In the data rows, the value 128 means zero.
Every row has a hidden score. In each pair, how much higher is the second row's than the first's? 10 means about the same, 20 much higher and 0 much lower. The score is a weighted sum of the row's numbers plus the product of two more (or one squared), each taken from its middle value.
[104, 96, 139, 155, 121, 126, 159, 156, 93, 86, 96, 170, 139, 141, 104]
[88, 118, 154, 172, 69, 106, 153, 153, 106, 91, 132, 139, 163, 119, 76] -> 5
[124, 114, 160, 151, 91, 102, 143, 141, 97, 119, 139, 151, 135, 108, 110]
[110, 75, 157, 145, 129, 130, 146, 113, 136, 157, 128, 89, 136, 147, 159] -> 9
[158, 122, 144, 110, 99, 76, 142, 152, 104, 96, 81, 159, 149, 74, 111]
[132, 112, 153, 123, 97, 87, 152, 169, 99, 99, 79, 149, 151, 93, 105] -> 9
[80, 133, 107, 134, 128, 154, 137, 130, 157, 129, 154, 111, 150, 124, 124]
[177, 141, 128, 105, 110, 88, 126, 144, 114, 112, 95, 144, 135, 80, 126] -> 12
[115, 152, 127, 139, 97, 139, 120, 124, 134, 124, 159, 105, 127, 149, 98]
[98, 86, 165, 174, 104, 105, 166, 178, 71, 70, 72, 186, 146, 126, 82] -> 17
[116, 103, 146, 158, 109, 96, 161, 158, 80, 69, 74, 206, 154, 97, 92]
[173, 164, 79, 93, 177, 152, 104, 90, 139, 145, 136, 141, 96, 153, 162] -> 10
[115, 85, 183, 161, 100, 73, 157, 189, 59, 76, 87, 184, 135, 75, 83]
[149, 141, 93, 105, 173, 172, 110, 112, 133, 142, 132, 121, 89, 179, 154] -> 13
[118, 96, 161, 134, 82, 73, 172, 174, 94, 82, 64, 158, 170, 68, 85]
[122, 88, 160, 164, 115, 104, 147, 121, 128, 143, 114, 126, 166, 114, 147] -> 11
[123, 96, 161, 138, 87, 74, 184, 183, 95, 84, 65, 162, 170, 74, 83]
[86, 52, 184, 176, 98, 99, 183, 150, 114, 124, 88, 126, 175, 116, 122] -> 13
[143, 175, 120, 141, 95, 124, 116, 99, 136, 139, 150, 117, 133, 128, 116]
[98, 133, 150, 155, 93, 121, 143, 134, 118, 115, 141, 126, 153, 135, 88] -> 6
[140, 131, 122, 97, 170, 152, 93, 140, 130, 139, 148, 104, 84, 156, 131]
[153, 156, 105, 90, 143, 147, 98, 98, 138, 162, 172, 110, 87, 145, 150] -> 10
[175, 157, 91, 101, 180, 168, 93, 97, 129, 133, 125, 144, 88, 167, 166]
[168, 164, 83, 96, 179, 156, 94, 98, 139, 140, 129, 145, 95, 157, 168] -> 9
[159, 124, 140, 117, 108, 75, 145, 150, 98, 98, 82, 163, 155, 67, 99]
[83, 134, 116, 131, 126, 146, 144, 131, 162, 126, 145, 114, 144, 121, 125] -> 3
[190, 164, 86, 67, 170, 158, 96, 103, 156, 165, 132, 92, 80, 154, 163]
[100, 134, 151, 162, 82, 135, 144, 132, 119, 118, 145, 129, 142, 137, 97] -> 8
[142, 113, 127, 114, 145, 126, 119, 90, 152, 171, 140, 110, 128, 133, 179]
[106, 144, 110, 127, 134, 135, 126, 121, 160, 135, 145, 134, 147, 103, 134] -> 11
[132, 104, 146, 125, 105, 82, 157, 167, 111, 95, 77, 142, 155, 84, 93]
[88, 59, 190, 184, 90, 97, 177, 153, 107, 124, 107, 120, 168, 117, 117] -> 10
[145, 131, 128, 112, 150, 127, 111, 145, 111, 119, 131, 138, 92, 129, 138]
[125, 90, 162, 140, 81, 73, 174, 175, 93, 79, 70, 160, 174, 72, 81] -> 8
[125, 95, 166, 147, 120, 94, 139, 172, 67, 94, 97, 173, 120, 98, 108]
[171, 147, 102, 74, 142, 143, 107, 116, 146, 145, 120, 105, 102, 138, 152] -> 8
[208, 172, 88, 65, 153, 132, 96, 102, 154, 138, 111, 117, 109, 102, 158]
[147, 118, 135, 103, 116, 101, 144, 152, 117, 118, 101, 125, 131, 104, 116] -> 11
[158, 124, 138, 119, 105, 80, 139, 161, 102, 95, 75, 160, 158, 64, 113]
[168, 133, 128, 104, 113, 97, 132, 137, 124, 117, 96, 146, 138, 84, 123] -> 9
[173, 153, 94, 70, 148, 132, 108, 120, 155, 141, 125, 105, 101, 131, 150]
[186, 178, 69, 82, 193, 173, 79, 85, 152, 153, 142, 130, 80, 178, 178] -> 15
[144, 102, 144, 143, 134, 112, 135, 104, 136, 150, 123, 119, 147, 124, 164]
[103, 159, 82, 112, 159, 183, 103, 99, 193, 163, 174, 76, 114, 164, 167] -> 7
[116, 176, 64, 96, 181, 199, 84, 80, 207, 182, 195, 65, 98, 177, 174]
[138, 177, 93, 105, 130, 177, 91, 92, 161, 165, 184, 81, 93, 181, 142] -> 11
[69, 114, 126, 155, 107, 126, 153, 143, 144, 115, 133, 127, 160, 115, 114]
[133, 94, 155, 152, 132, 114, 126, 104, 130, 158, 129, 112, 139, 125, 163] -> 14
[143, 114, 141, 107, 116, 104, 143, 156, 122, 124, 91, 128, 138, 99, 116]
[132, 104, 143, 138, 135, 119, 127, 106, 139, 148, 130, 119, 144, 128, 161] -> 11
[98, 90, 158, 163, 108, 106, 170, 166, 74, 77, 78, 181, 153, 125, 84]
[55, 101, 154, 165, 94, 108, 169, 159, 131, 94, 119, 141, 171, 100, 87] -> 7
[150, 186, 109, 120, 116, 144, 94, 92, 147, 144, 168, 113, 110, 142, 127]
[114, 84, 192, 161, 100, 70, 152, 191, 58, 87, 92, 179, 148, 79, 88] -> 13
[145, 135, 114, 131, 143, 123, 121, 128, 97, 104, 109, 170, 123, 130, 116]
[155, 114, 134, 119, 110, 79, 147, 153, 101, 88, 73, 163, 160, 65, 113] -> 7
[94, 84, 162, 167, 117, 107, 174, 168, 83, 82, 79, 177, 155, 129, 85]
[147, 138, 127, 108, 152, 127, 104, 139, 108, 124, 129, 144, 88, 124, 130] -> 10
[136, 114, 146, 120, 94, 94, 165, 163, 115, 95, 84, 142, 154, 83, 101]
[194, 162, 88, 60, 148, 125, 99, 109, 147, 150, 123, 117, 104, 107, 151] -> 14
[135, 116, 148, 124, 136, 110, 120, 162, 86, 113, 117, 157, 109, 106, 111]
[108, 141, 112, 133, 128, 139, 117, 121, 158, 134, 149, 122, 143, 113, 133] -> 7
[131, 188, 66, 99, 163, 166, 91, 93, 187, 168, 176, 104, 108, 138, 159]
[170, 157, 88, 99, 182, 153, 92, 92, 132, 143, 132, 140, 89, 164, 163] -> 14
[107, 161, 73, 104, 162, 176, 106, 98, 192, 160, 178, 82, 105, 155, 155]
[154, 122, 136, 120, 101, 82, 157, 146, 109, 95, 73, 163, 157, 64, 113] -> 12
[139, 176, 78, 100, 163, 161, 87, 82, 191, 167, 172, 94, 111, 146, 170]
[133, 102, 149, 122, 100, 87, 154, 172, 107, 99, 80, 137, 160, 81, 96] -> 9
[131, 121, 140, 145, 126, 109, 145, 148, 85, 90, 88, 192, 146, 125, 103]
[134, 110, 145, 124, 92, 89, 162, 168, 109, 98, 80, 142, 156, 79, 97] -> 8
[59, 105, 140, 166, 89, 115, 168, 156, 141, 101, 115, 137, 179, 99, 96]
[86, 100, 171, 152, 94, 106, 156, 154, 93, 107, 135, 131, 131, 135, 94] -> 12
[103, 68, 184, 175, 101, 85, 166, 136, 113, 114, 98, 148, 181, 97, 132]
[82, 128, 116, 133, 121, 142, 136, 134, 165, 129, 149, 108, 149, 128, 121] -> 8
[121, 168, 64, 88, 178, 193, 94, 85, 206, 181, 184, 69, 101, 174, 185]
[144, 117, 136, 106, 114, 107, 148, 151, 120, 121, 91, 132, 131, 94, 110] -> 12
[146, 123, 127, 107, 118, 108, 141, 154, 118, 114, 98, 123, 135, 104, 112]
[138, 99, 150, 139, 122, 113, 128, 101, 132, 158, 126, 113, 137, 123, 163] -> 14
[119, 88, 157, 161, 123, 104, 143, 112, 131, 137, 110, 131, 164, 115, 149]
[137, 118, 127, 118, 169, 173, 107, 86, 167, 189, 161, 63, 108, 179, 187] -> 8
[190, 175, 67, 78, 198, 169, 73, 78, 150, 157, 146, 121, 74, 176, 175]
[138, 167, 114, 136, 97, 129, 115, 106, 131, 133, 162, 126, 125, 132, 112] -> 6
[191, 148, 113, 85, 132, 98, 118, 122, 131, 129, 104, 135, 124, 92, 146]
[123, 84, 162, 166, 114, 103, 147, 112, 125, 143, 114, 128, 158, 115, 160] -> 11
[115, 148, 128, 142, 99, 144, 124, 120, 136, 122, 153, 111, 125, 153, 108]
[81, 109, 137, 161, 95, 101, 161, 140, 128, 98, 121, 155, 175, 85, 105] -> 13
[129, 173, 75, 106, 163, 167, 96, 92, 192, 172, 174, 101, 116, 144, 177]
[141, 178, 98, 114, 125, 181, 89, 82, 167, 162, 189, 74, 94, 187, 140] -> 10
[144, 145, 94, 112, 175, 179, 107, 110, 134, 139, 136, 123, 90, 188, 147]
[119, 149, 136, 140, 78, 107, 132, 116, 115, 110, 145, 143, 138, 112, 104] -> 6
[161, 139, 105, 111, 163, 149, 101, 79, 161, 183, 154, 87, 117, 159, 190]
[87, 59, 189, 173, 96, 97, 181, 149, 105, 127, 100, 128, 170, 109, 120] -> 9
[66, 118, 133, 161, 115, 129, 144, 148, 143, 109, 133, 126, 155, 117, 110]
[145, 147, 90, 100, 178, 179, 105, 103, 135, 134, 133, 119, 90, 188, 150] -> 18
[161, 147, 110, 94, 169, 148, 92, 125, 127, 145, 152, 132, 76, 139, 142]
[139, 99, 145, 140, 122, 117, 126, 105, 136, 162, 126, 110, 143, 123, 162] -> 10
[131, 114, 123, 151, 136, 108, 143, 136, 83, 92, 87, 184, 137, 126, 114]
[126, 90, 175, 142, 85, 71, 177, 176, 90, 83, 69, 160, 172, 71, 88] -> 4
[102, 147, 102, 124, 132, 140, 124, 119, 164, 125, 144, 133, 140, 105, 133]
[113, 97, 150, 163, 118, 95, 158, 163, 76, 71, 78, 205, 161, 104, 92] -> 11
[87, 79, 182, 162, 96, 89, 166, 202, 66, 77, 96, 169, 145, 103, 67]
[109, 164, 76, 97, 165, 179, 104, 96, 197, 159, 169, 83, 110, 157, 161] -> 7
[121, 88, 166, 135, 82, 71, 176, 182, 88, 77, 65, 157, 171, 70, 91]
[104, 92, 153, 151, 132, 134, 143, 126, 140, 154, 132, 102, 138, 148, 153] -> 13
[162, 131, 111, 114, 156, 150, 93, 69, 168, 188, 158, 83, 106, 150, 196]
[109, 102, 139, 155, 136, 122, 156, 149, 92, 88, 91, 168, 144, 142, 103] -> 10
[78, 117, 138, 166, 99, 106, 155, 153, 124, 93, 122, 159, 175, 87, 99]
[112, 130, 156, 166, 61, 90, 151, 133, 105, 96, 129, 155, 163, 95, 93] -> 11
[131, 186, 92, 106, 133, 173, 96, 92, 172, 155, 193, 83, 100, 174, 134]
[137, 131, 114, 101, 166, 158, 97, 137, 125, 142, 143, 104, 84, 153, 144] -> 13
[137, 135, 114, 97, 163, 162, 103, 144, 124, 144, 147, 105, 81, 161, 139]
[104, 73, 187, 175, 99, 87, 158, 135, 105, 124, 102, 144, 168, 102, 131] -> 12
[150, 152, 85, 100, 176, 175, 108, 105, 139, 142, 130, 124, 90, 181, 159]
[134, 112, 132, 144, 129, 104, 146, 131, 99, 94, 90, 184, 146, 115, 114] -> 7
[129, 128, 115, 101, 167, 162, 110, 144, 124, 135, 147, 105, 78, 163, 145]
[117, 163, 123, 136, 96, 152, 119, 115, 137, 130, 158, 107, 128, 153, 102] -> 9
[89, 128, 127, 150, 111, 114, 150, 138, 139, 112, 132, 151, 156, 94, 118]
[153, 121, 131, 107, 117, 104, 139, 149, 117, 111, 99, 130, 136, 99, 113] -> 7
[160, 202, 85, 92, 149, 187, 74, 66, 182, 182, 200, 57, 85, 194, 161]
[112, 135, 151, 162, 64, 91, 154, 139, 101, 98, 130, 156, 162, 98, 81] -> 18
[69, 81, 189, 164, 80, 92, 173, 171, 82, 99, 123, 153, 142, 107, 80]
[135, 128, 111, 121, 163, 153, 122, 124, 120, 120, 116, 133, 101, 171, 133] -> 17
[150, 147, 100, 83, 192, 176, 77, 123, 142, 155, 158, 90, 65, 181, 154]
[86, 116, 141, 161, 98, 99, 152, 144, 129, 101, 118, 158, 180, 81, 104] -> 9
[76, 105, 134, 160, 96, 105, 158, 152, 121, 100, 124, 163, 175, 81, 94]
[167, 155, 117, 98, 174, 144, 93, 124, 117, 149, 148, 123, 82, 148, 140] -> 8
[132, 176, 78, 99, 161, 164, 98, 84, 188, 166, 177, 109, 104, 142, 167]
[79, 134, 121, 137, 124, 145, 131, 131, 156, 131, 149, 106, 147, 127, 121] -> 10
[130, 105, 149, 118, 99, 91, 165, 170, 113, 95, 81, 144, 153, 84, 102]
[124, 91, 157, 163, 105, 90, 157, 158, 76, 81, 78, 202, 166, 101, 95] -> 15
[113, 134, 156, 185, 62, 99, 144, 134, 100, 100, 131, 151, 169, 104, 88]
[119, 113, 130, 132, 136, 139, 138, 137, 109, 99, 113, 148, 122, 152, 116] -> 8
[144, 185, 102, 130, 107, 147, 93, 92, 151, 152, 171, 107, 107, 148, 135]
[173, 155, 100, 67, 156, 143, 108, 115, 148, 147, 121, 97, 105, 132, 149] -> 6
[136, 104, 146, 148, 130, 115, 129, 99, 129, 154, 128, 116, 139, 128, 158]
[138, 175, 98, 106, 130, 181, 93, 91, 166, 162, 180, 79, 93, 175, 142] -> 6
[126, 169, 107, 118, 115, 157, 115, 104, 151, 152, 174, 94, 112, 164, 123]
[141, 116, 142, 127, 138, 115, 118, 152, 92, 106, 119, 156, 112, 113, 117] -> 13
[122, 114, 119, 141, 148, 139, 139, 145, 108, 105, 106, 153, 129, 153, 118]
[112, 147, 123, 135, 100, 140, 128, 117, 140, 131, 155, 110, 121, 147, 106] -> 5
[127, 174, 73, 100, 162, 166, 89, 78, 183, 168, 179, 107, 109, 145, 173]
[111, 86, 156, 144, 127, 133, 146, 120, 141, 157, 133, 87, 133, 146, 152] -> 9
[130, 177, 66, 96, 164, 167, 94, 88, 179, 168, 173, 103, 112, 135, 166]
[84, 127, 110, 141, 122, 146, 136, 120, 161, 128, 144, 114, 146, 134, 124] -> 7
[120, 103, 156, 131, 134, 117, 131, 175, 88, 110, 117, 133, 108, 129, 101]
[85, 128, 159, 177, 59, 100, 161, 154, 104, 98, 141, 138, 158, 118, 69] -> 11
[105, 161, 81, 102, 164, 183, 101, 104, 190, 154, 174, 84, 114, 159, 149]
[88, 126, 125, 147, 111, 113, 142, 142, 132, 117, 128, 147, 153, 97, 115] -> 16
[107, 138, 149, 159, 71, 95, 150, 140, 105, 99, 128, 157, 156, 103, 79]
[145, 142, 95, 109, 172, 170, 109, 109, 135, 137, 137, 119, 83, 186, 159] -> 16
[61, 116, 126, 154, 113, 140, 154, 147, 148, 114, 130, 132, 157, 119, 109]
[137, 122, 125, 117, 161, 171, 113, 85, 165, 192, 164, 64, 105, 178, 180] -> 12
[165, 133, 128, 98, 119, 92, 133, 146, 110, 110, 94, 148, 136, 82, 120]
[134, 123, 121, 102, 156, 165, 113, 94, 167, 192, 163, 65, 112, 173, 178] -> 8
[92, 137, 127, 154, 112, 121, 137, 125, 131, 110, 131, 142, 157, 105, 116]
[128, 115, 125, 120, 166, 167, 112, 84, 170, 184, 158, 68, 111, 176, 187] -> 9
[144, 187, 89, 106, 129, 172, 95, 93, 168, 159, 185, 79, 98, 177, 139]
[173, 167, 90, 96, 181, 161, 93, 98, 129, 135, 128, 145, 89, 166, 154] -> 16
[175, 148, 99, 96, 180, 166, 77, 48, 186, 211, 172, 64, 92, 168, 210]
[146, 125, 122, 131, 151, 129, 132, 126, 111, 105, 105, 171, 119, 136, 128] -> 10
[140, 144, 91, 103, 176, 167, 105, 113, 138, 141, 136, 121, 87, 180, 147]
[115, 110, 164, 137, 99, 95, 149, 137, 99, 118, 132, 163, 130, 108, 98] -> 5
[106, 94, 143, 150, 132, 122, 154, 156, 92, 83, 89, 163, 145, 133, 101]
[84, 129, 122, 133, 128, 150, 134, 128, 157, 138, 142, 112, 145, 129, 133] -> 6
[166, 134, 109, 107, 166, 157, 97, 67, 167, 190, 156, 90, 111, 160, 191]
[106, 93, 151, 144, 135, 133, 138, 111, 143, 159, 125, 97, 145, 152, 151] -> 10
[108, 85, 173, 157, 101, 79, 151, 181, 67, 84, 91, 183, 152, 74, 84]
[172, 162, 103, 84, 187, 160, 72, 119, 137, 166, 159, 109, 63, 156, 159] -> 7
[174, 160, 86, 103, 177, 157, 96, 96, 130, 138, 132, 142, 89, 163, 155]
[159, 142, 118, 97, 174, 145, 84, 127, 115, 143, 143, 123, 74, 136, 156] -> 8
[134, 110, 140, 144, 129, 103, 143, 140, 88, 90, 91, 191, 137, 109, 109]
[128, 122, 138, 117, 149, 137, 112, 160, 109, 126, 131, 112, 94, 149, 124] -> 8
[167, 141, 125, 103, 117, 99, 128, 141, 121, 115, 90, 148, 134, 83, 128]
[147, 126, 116, 135, 150, 133, 128, 129, 107, 118, 104, 169, 125, 136, 133] -> 12
[86, 54, 191, 181, 93, 98, 167, 150, 111, 122, 101, 123, 179, 122, 116]
[130, 176, 82, 97, 154, 160, 97, 84, 179, 171, 170, 102, 106, 139, 161] -> 11
[81, 50, 190, 179, 100, 96, 172, 143, 109, 122, 98, 126, 173, 120, 123]
[87, 73, 166, 163, 113, 110, 169, 172, 73, 77, 78, 188, 155, 123, 87] -> 11
